[[  3   0   1   2 -10  -6  -2 -12   4   0   4  -8]
 [ -4  -3  -4   6   5  -2   8  -4   0  46  -1   0]]
|
[[ -4  -3  -4   6   5  -2   8  -4   0  46  -1   0]
 [  3   0   1   2 -10  -6  -2 -12   4   0   4  -8]]

[[  1  11  -6  -3   7   8  12   4  11   9   3  37  -7]
 [  2  10  20  -7 -14 -16   7  -8 -17 -18  -6   3  22]
 [ -8 -14  16 -14 -14 -15 -18 -12 -16 -11   0   6  11]
 [ -4   1  -4  14   2   2   4   7   0   0  -8 -38  -2]
 [  1 -15 -13  -4  10  10 -16  12   9   1   0   1  -9]]
|
[[  1 -15 -13  -4  10  10 -16  12   9   1   0   1  -9]
 [ -8 -14  16 -14 -14 -15 -18 -12 -16 -11   0   6  11]
 [ -4   1  -4  14   2   2   4   7   0   0  -8 -38  -2]
 [  2  10  20  -7 -14 -16   7  -8 -17 -18  -6   3  22]
 [  1  11  -6  -3   7   8  12   4  11   9   3  37  -7]]

[[ -6   3  -8 -39  24   7   1  14   4  13  -2]
 [-24  42  28  27  -6  14  17  12 -29   5  11]
 [ -9  -1   5 -42 -20  19 -10  -3  13  -2  -3]
 [ -5   5  14 -12 -11  -7  26   2  35 -14  -3]
 [ -1  22   6 -41  24 -10 -27  -5 -10 -22   9]
 [  0   0 -18 -11   8  -7 -13   6 -21  18   1]
 [  7  11 -14  21  14   4  -9  -1 -23 -27  -9]]
|
[[ -9  -1   5 -42 -20  19 -10  -3  13  -2  -3]
 [  0   0 -18 -11   8  -7 -13   6 -21  18   1]
 [ -6   3  -8 -39  24   7   1  14   4  13  -2]
 [ -5   5  14 -12 -11  -7  26   2  35 -14  -3]
 [  7  11 -14  21  14   4  -9  -1 -23 -27  -9]
 [ -1  22   6 -41  24 -10 -27  -5 -10 -22   9]
 [-24  42  28  27  -6  14  17  12 -29   5  11]]

[[-10  12 -11 -10   7 -12  18 -21   9  11 -18   8  13  10   9 -27]
 [ 18 -16  26  24   0  16 -14   0 -10  -9  15 -12 -10  -3   4 -16]
 [ -6 -10 -17 -16  19  -7  -9 -12   2   0  -6   2   3   5  19 -10]
 [-18  -6 -13 -16  12 -19 -10   1  -9 -10 -11  -4 -13 -12   2  36]
 [ -4  10 -14 -14 -23   1  17  13  12  12   1   7  12   8 -25  10]]
|
[[ 18 -16  26  24   0  16 -14   0 -10  -9  15 -12 -10  -3   4 -16]
 [ -6 -10 -17 -16  19  -7  -9 -12   2   0  -6   2   3   5  19 -10]
 [-18  -6 -13 -16  12 -19 -10   1  -9 -10 -11  -4 -13 -12   2  36]
 [ -4  10 -14 -14 -23   1  17  13  12  12   1   7  12   8 -25  10]
 [-10  12 -11 -10   7 -12  18 -21   9  11 -18   8  13  10   9 -27]]

[[ -9 -27]
 [ -3  -1]
 [ -4   0]
 [ 10  10]
 [ 33  13]
 [ 12   6]
 [ 42  44]]
|
[[ -9 -27]
 [ -3  -1]
 [ -4   0]
 [ 12   6]
 [ 10  10]
 [ 33  13]
 [ 42  44]]

[[ -1   0   2  -1   1   0   0   1]
 [ 49  -6  -9  15   1 -50   4   3]]
|
[[ 49  -6  -9  15   1 -50   4   3]
 [ -1   0   2  -1   1   0   0   1]]

[[ 23 -24   8  12  12   0]
 [ -4 -12   6   0   7  28]
 [-16  27 -32 -23  -9  45]
 [-18  15 -16 -16  -2  44]
 [ 41  14 -35  -3  -3 -13]]
|
[[ 23 -24   8  12  12   0]
 [ -4 -12   6   0   7  28]
 [ 41  14 -35  -3  -3 -13]
 [-18  15 -16 -16  -2  44]
 [-16  27 -32 -23  -9  45]]

[[-10  31  19 -36 -39]
 [-38 -17  20 -23 -27]
 [ -7  15  11 -11 -19]
 [-11  39  13 -36  42]]
|
[[-38 -17  20 -23 -27]
 [ -7  15  11 -11 -19]
 [-10  31  19 -36 -39]
 [-11  39  13 -36  42]]
---
[[-48  19]
 [-32  43]]
|
[ 19 -32]

[[  6  13 -20 -10 -21]
 [-26  13 -19   8  50]
 [ 19 -14  34   2 -43]
 [  3 -14  25   7   2]
 [-20  21 -13  10  19]]
|
[-21   8  34 -14 -20]

[[-38 -32]
 [ 23   8]]
|
[-32  23]

[[ -3   0   2   1  -3]
 [-20  -3  12  31 -15]
 [-23  -4  14  43 -17]
 [ -3   0   2   2  -2]]
|
[-3 31 14  0]

[[-24 -29]
 [ 27 -37]]
|
[-29  27]

[[-13 -18   7  15]
 [ 14  16  13  22]
 [  6 -29 -27 -47]
 [  7 -12   0  42]
 [  0   3 -13 -14]]
|
[ 15  13 -29   7]
